The same turns and mirrors carry the whole set onto itself and the rows of a family onto each other. Which other rows belong to the same family as each row named below? List them in the order they appear above.
These 32 rows form 8 families of 4 rows each.
kana: [ -9  -5  -9 -10  -6 -13  21 -17  14]
kam: [  6  -7  20 -19  13  -5   7  -5  36]
goz: [  2 -13   7  -7  21 -14  -5  17  26]
sosu: [  5   2  13  -3  23 -15   4   3  22]
roni: [ -3 -15 -14  -9   5 -11  32   2   1]
kegep: [ 35   2  10 -38 -11 -21 -32   8   4]
sul: [ 37  -8  26 -39 -17 -25 -16  12  -7]
ribub: [ 24  -8 -10 -52 -11 -21   3   8 -26]
tokel: [ 37  -2  -6 -42 -30  -9   6  -6 -14]
gafu: [ -4 -14 -18 -13  10  -8  22 -10  16]
Kuzos: [ 16 -18 -12 -48 -18 -29  -8  -8 -19]
zekav: [ 27  -8  13 -35   0 -30 -33  15   1]
gozu: [ 12 -13  28  -8  15 -16  20   1  22]
kete: [ 15  -9 -15 -43 -28 -20  -8 -16 -11]
gal: [ 39   1  12 -43 -11 -20 -25  18   2]
Dafo: [ 46   1  13 -50 -10 -23 -13   1   9]
Dem: [ -9 -17 -12  -1   1  -2  16   8   2]
Pul: [ 21 -16  -6 -53 -22 -27   3  -7 -17]
dete: [  3  -9 -17  -3   0   5  21   1  14]
kolaf: [  8 -16  18   0   5 -13   4  -6  33]
ravuk: [ 40 -12  21 -45 -12 -11 -22  -7   7]
nup: [ 22 -11 -19 -42 -25 -19  -4   8 -22]
fisu: [ 35  -9  24 -45 -10 -25 -23  -2   5]
vol: [  7 -12 -15  -9   0   6  29  10  12]
Nuv: [ 43 -20  20 -44   3 -25 -12  16  -8]
fek: [ 28 -13 -13 -33 -20 -27  -1   9 -29]
vilop: [  9  -7 -10 -16  -7   4  37  -6  10]
noli: [ 18 -14  24 -10  22 -15  15  18  19]
pifu: [ -4  -7 -16  -6   4 -18  26  13   2]
bam: [ 31 -20  -9 -48 -31 -13   1   4 -12]
remil: [  6 -17  24  -4  20 -19  11  -1  19]
megim: [15 -4 20 -8 15 -6  6  3 34]

The rest of the family of sosu: sul, gafu, bam
The rest of the family of pifu: kam, ravuk, fek
The rest of the family of Dem: ribub, Dafo, kolaf
The rest of the family of noli: zekav, kete, vilop
The rest of the family of roni: nup, fisu, megim
The rest of the family of goz: kana, tokel, Nuv

The same turns and mirrors carry the whole set onto itself and the rows of a family onto each other. Which other rows belong to the same family as each row named below? List them in the order they appear above.
These 25 rows form 5 families of 5 rows each.
guz: [  4  -7  -6 -12   7 -16 -22 -11   8   8   3  22 -17  17]
Tud: [ 20   7 -26   4  20  15   7  -2   7 -11 -20   2  -4 -27]
zupod: [ -4  -7   2   5   7 -10  53  10  -7  -1  -7 -13   8   7]
fabut: [-29  27 -15 -15 -29  -1  19   1 -11 -13  14  -4  17  -1]
pazur: [-12 -12  27  -9 -27  11 -21   5  11  -2   5 -15  -6 -10]
neso: [-33  22 -17 -14 -27 -12  14   7 -10   3  14  -2  19  -1]
kon: [-15  -7  21   2 -24  11 -26   3  12  -7   2 -20  -2 -15]
kiz: [-29  28 -17 -17 -32  -2  13   4 -12  -7  13  -3  15  -5]
gogo: [-13 -11  26  -3 -25   8 -20  10  18  -4  -1 -19  -9 -10]
vitub: [  7   0  -6  -8   9 -10 -20  -8  11   6   4  22 -26  18]
modo: [-13 -12  17  -8 -25  11 -28   3  17  -9   5 -16   1  -2]
fuler: [ 26   6 -26  -3  17   7  10   0   7 -11 -27   1   0 -23]
zanis: [ -9  -2   6   9   3  -7  54   4  -8 -12 -14 -12   5   4]
Tez: [  2  -5  10   5   1 -12  53  12   1  -7 -13 -12   6   2]
Lifi: [ 26   0 -36  -6  15   5  12   2  -3  -6 -24  -2  -3 -20]
Kab: [ 13   0   1  -1  12 -10 -16  -6  14   7   8  27 -24   8]
mono: [  6   1  -6 -11  12 -15 -17 -12   8  11   4  25 -17  17]
vak: [-13  -5  26  -4 -29   7 -17  14  18   0   3 -17  -7 -13]
Les: [  3  -6   8   7   2 -14  52   7  -9  -2  -5 -14   4  10]
nedu: [  7  -6   5   3   6 -12  50   8 -12   2 -10 -18   5   8]
tisuz: [ 12  -3   5  -9  11  -9 -15 -12   4  13   8  20 -24  16]
Nam: [-29  31  -5 -16 -28  -7  14   8 -10   7  13 -11  15  -3]
Nefa: [-28  29 -12  -8 -32  -7  13   3 -12  -5  14 -10  18  -4]
Ziki: [ 24  10 -35  -7  14  13   8   1   4 -16 -22  -1  -4 -15]
suf: [ 21   5 -29   0  18  15   8   2   5 -13 -21  -4   0 -26]

The rest of the family of Nefa: zupod, pazur, vitub, fuler
The rest of the family of guz: Tud, fabut, vak, nedu
The rest of the family of gogo: kiz, mono, Les, suf

